[ 3.95  3.86  3.60 -2.45 -6.21  3.97 -1.52  3.71 -5.23 -2.04]  J
[ 1.82  1.84  1.56 -1.02 -2.47  1.86 -1.38  1.66 -2.30 -1.34]  P
[-2.16 -2.21 -2.33  1.30  4.20 -2.06 -1.26 -2.21  3.28 -0.28]  E
[-0.33 -0.48 -0.54  1.28  1.86 -0.27 -0.14 -0.47  0.95  0.43]  H
[ 2.01 -4.49 -5.21  2.02 -5.21 -0.44  3.56 -0.65  1.71  4.27]  B
[-0.30 -0.21 -0.42 -6.20 -3.45 -0.31 -8.64 -0.46 -0.23 -8.31]  F
[ 2.04  2.07  1.85 -4.49 -5.21  2.02 -5.22  1.83 -3.05 -5.34]  C
[ 0.63  0.76  0.45 -5.05 -3.82  0.65 -6.71  0.49 -1.34 -6.55]  N
[ 1.82  1.84  1.56 -4.68 -2.47  1.86 -1.38  1.66 -2.30 -1.34]  Q
[-0.95 -0.86 -1.05 -5.77 -2.33 -0.95 -8.57 -1.08  0.67 -8.08]  R
[ 3.40  3.40  3.12 -3.14 -5.98  3.40 -2.76  3.18 -4.64 -3.14]  D
[-0.44 -0.50 -0.55  1.18  1.96 -0.42 -0.52 -0.58  1.04  0.14]  Z
asked: [-3.82  0.65] : N
where: [1.71] : B, 8
asked: [ 1.85 -4.49 -5.21  2.02 -5.22] : C
miss B: [-5.21  1.71  2.01  3.56 -5.21 -0.44 -4.49  4.27 -0.65] : [2.02]
where: [-0.52] : Z, 6

[-6.25 -6.86 -2.95  0.41 -3.74  0.87 -4.03  1.17 -2.92 -1.97 -0.93 -4.27
 -0.63 -7.84  0.56 -5.18 -0.41 -1.54 -8.33  2.77 -8.67 -4.14  0.31 -0.13] = T
[ 0.57  0.51  0.19 -0.13  0.38  1.16  0.00  0.56 -0.02  0.23  1.61 -0.15
  1.71  0.73  0.71  2.78  0.21  0.02  0.80 -0.71  0.77 -0.04  1.95  1.24] = X
[ 3.09  1.75  0.58 -0.25 -0.27 -0.04  2.21 -0.41  1.08 -0.57 -0.61  2.80
 -0.40  0.06 -0.09  1.10 -0.34  0.11  1.36 -1.13  2.04  2.40  0.22  0.16] = S
[ 2.35  4.18  1.73 -0.68  2.95 -0.56  1.09 -1.32  1.50  2.04  1.32  0.63
  1.01  5.98 -0.51  2.99  0.54  1.11  5.39 -2.70  5.13  0.92  0.14  0.17] = L
where: [1.11] : L, 17
where: [2.77] : T, 19
miss X: [-0.13  0.71  0.38  1.24  0.00  1.16  1.61  0.23  0.77  0.57  1.95  1.71
 -0.04  0.21  0.02 -0.15  0.80  0.51  2.78 -0.71  0.73 -0.02  0.19] : [0.56]

[ 6.10 -0.72 -0.09 -0.16] : G
[ 6.10  0.54 -0.09 -0.16] : W
[-4.36  0.07 -0.10 -0.16] : A
where: [-4.36] : A, 0
present: [-0.16 -0.09] : no
present: [0.54 6.10] : no
present: [-0.72 -0.10] : no
where: [0.54] : W, 1
tail: [ 6.10 -0.72 -0.09] : [-0.16]
tail: [-4.36  0.07] : [-0.10 -0.16]

[ 0.70  4.43  5.12  3.71 -0.05  2.10 -2.80 -2.23] = geg
[-0.50 -0.60  2.95 -0.78 -2.79  0.85  3.00  1.68] = betom
[-3.01  0.75 -1.12  0.07  1.27  1.16  3.08 -2.75] = Faf
[-3.01  0.75 -1.12  0.07  1.27  1.16  3.08 -4.54] = noni
[ 4.66 -0.04 -1.93 -0.41  2.23 -2.32 -0.33  4.06] = molop
[ 2.10  3.71  0.70  5.12 -2.80  4.43 -0.05  1.55] = rud
[-0.84 -0.04  4.91  1.64 -0.27  3.60  4.12  4.47] = fop
[-0.42  2.01  2.42  1.94  4.04  4.05  5.10  0.47] = Zesun
[-0.19 -5.23 -5.64 -8.46  6.39 -9.65 -1.81 -2.50] = zavum
[-0.23  1.86  3.29  2.54 -1.88  3.76  2.50  2.22] = loro
[-2.18  0.63  4.64  1.26 -1.41  3.33  4.28  2.03] = ribi
[-0.23  1.86  3.29  2.54 -1.88  3.76  0.59  2.22] = Robi
miss Zesun: [ 5.10  1.94  0.47  2.42  2.01 -0.42  4.04] : [4.05]
miss geg: [-0.05  0.70  4.43 -2.80  2.10 -2.23  5.12] : [3.71]
asked: [ 2.10  3.71  0.70  5.12 -2.80  4.43 -0.05] : rud
where: [1.68] : betom, 7
where: [-0.41] : molop, 3
tail: [-0.50 -0.60] : [ 2.95 -0.78 -2.79  0.85  3.00  1.68]
tail: [-0.05  2.10] : [-2.80 -2.23]

